Look-ups in named tables: a row name and a column name give one cell, copied from the table.

gel =
         pifi  radavem  bipufat  todutus  bog
pag        31       62        3       17   28
mepaz      35       55       17        2  -13
mefu      -49      -48        6       43   60
temi      -28       23       87        7  -52
kip       -24      -32       19       26   42
bulirab     9       18       16       10    0
lume       13        8       12        8   15

kip, bipufat -> 19
mepaz, bog -> -13
bulirab, pifi -> 9
mefu, bog -> 60
kip, bog -> 42
bulirab, bipufat -> 16
bulirab, todutus -> 10
temi, radavem -> 23
temi, pifi -> -28
mepaz, radavem -> 55
bulirab, bog -> 0
temi, bog -> -52
mefu, radavem -> -48
pag, pifi -> 31
lume, bog -> 15
lume, radavem -> 8
pag, radavem -> 62
mefu, pifi -> -49
lume, pifi -> 13
kip, pifi -> -24

Table tad
,leb,tupimon
nimu,70591,-13193
barozun,-34679,-37105
korudid,4646,-62947
vizogo,-58993,-60253
vot,-40866,-64876
zot,-79624,17208
pok,7780,4442
feg,-71054,-28756
popirub,6334,-61812
guz,-39508,-37759
tid,-35755,-38733

zot, tupimon -> 17208
vot, leb -> -40866
zot, leb -> -79624
vizogo, leb -> -58993
pok, tupimon -> 4442
guz, leb -> -39508
feg, leb -> -71054
korudid, tupimon -> -62947
guz, tupimon -> -37759
Row with the largest tupimon: zot

papazad =
columns: molud, ranep, kisa, pana, zezu, napagi, gibibi, tob, bef, ber
zemurot: [121, 146, 148, 115, 220, 187, 243, 163, 216, 228]
pim: [124, 155, 148, 184, 238, 105, 171, 233, 191, 232]
damuti: [122, 144, 226, 109, 123, 217, 130, 224, 105, 210]
gele: [72, 145, 192, 254, 145, 115, 175, 169, 144, 213]
zapeluk: [92, 175, 184, 246, 203, 128, 178, 193, 153, 235]
nel: [89, 153, 153, 79, 124, 223, 123, 196, 151, 226]
ses: [169, 34, 149, 187, 205, 174, 95, 148, 176, 184]

napagi of zapeluk: 128
kisa of zapeluk: 184
pana of gele: 254
molud of damuti: 122
zezu of zapeluk: 203
tob of pim: 233
zezu of damuti: 123
zezu of zemurot: 220
napagi of ses: 174
pana of nel: 79
gibibi of nel: 123

Table mim
         fulisen  siko  sikag  samu  fuz
tunadif      139   187     85   205  155
beki         205   134    212   127   76
lomosug      183    80     66    59  176
musu         117   137    123   160  172
lunere       119    70    129   195   79
delev         57   206    164   106  102
mema         162   165    132   172  211
rez           74    87    194   101  213

mema, sikag => 132
tunadif, sikag => 85
delev, fuz => 102
rez, sikag => 194
lunere, sikag => 129
musu, siko => 137
mema, siko => 165
delev, sikag => 164
tunadif, samu => 205
musu, fuz => 172
mema, fulisen => 162
lomosug, fulisen => 183
lomosug, fuz => 176
delev, siko => 206

vapi =
	batelet	bar	pem	lono	bezov	teza	zos
kisivon	400	648	371	783	774	641	523
nibi	400	636	437	783	569	641	785
fova	400	636	371	783	774	641	338
nasizi	400	636	371	783	774	641	159

bar of fova is 636
teza of nasizi is 641
teza of kisivon is 641
lono of nasizi is 783
zos of fova is 338
bar of nasizi is 636
zos of nibi is 785
pem of kisivon is 371
zos of kisivon is 523

donesis:
cols = dafo, golo, ratem, neneg, dumani
kizuber: [127, 121, 85, 123, 45]
namo: [169, 118, 169, 147, 55]
rolupel: [127, 116, 152, 131, 45]
tupu: [131, 217, 143, 95, 134]
zati: [163, 216, 105, 146, 146]
sotu: [121, 223, 154, 76, 125]

zati, neneg -> 146
tupu, neneg -> 95
zati, dumani -> 146
kizuber, ratem -> 85
kizuber, neneg -> 123
sotu, ratem -> 154
namo, neneg -> 147
rolupel, dumani -> 45
namo, dumani -> 55
kizuber, dafo -> 127
zati, golo -> 216
zati, ratem -> 105
kizuber, golo -> 121
tupu, golo -> 217
tupu, ratem -> 143
kizuber, dumani -> 45
tupu, dumani -> 134
rolupel, dafo -> 127
rolupel, golo -> 116

fivuv:
         kopef  figita  retilal  fal  pup  nufiloz  nimume
rozepor    546     545      608  559  600      652     585
tologuz    599     599      598  598  599      601     599
vabeb      582     591      579  625  616      593     594
kadon      706     589      543  591  637      616     654
zuf        599     601      601  597  597      600     598
nakin      638     650      644  614  546      531     637
pas        602     602      605  589  588      598     597
mupi       588     619      440  706  624      537     653
meb        588     579      541  616  615      603     609
bubiki     611     578       21  759  657      529     665
ritifa     597     603      608  584  595      611     592
lekizep    435     398      642  432  569      779     580
temole     635     614      623  568  517      542     589
zut        696     571      569  556  632      644     636

What is the fal of zut in fivuv? 556
What is the pup of tologuz in fivuv? 599
What is the pup of lekizep in fivuv? 569
What is the retilal of zut in fivuv? 569
What is the retilal of mupi in fivuv? 440
What is the pup of meb in fivuv? 615
What is the nimume of bubiki in fivuv? 665
What is the figita of ritifa in fivuv? 603
What is the retilal of nakin in fivuv? 644
What is the nufiloz of vabeb in fivuv? 593
What is the fal of zuf in fivuv? 597
What is the fal of meb in fivuv? 616
What is the retilal of meb in fivuv? 541
What is the pup of rozepor in fivuv? 600
What is the nimume of ritifa in fivuv? 592
What is the nufiloz of zut in fivuv? 644
What is the nimume of zut in fivuv? 636
What is the pup of vabeb in fivuv? 616
Which row has the largest kopef? kadon

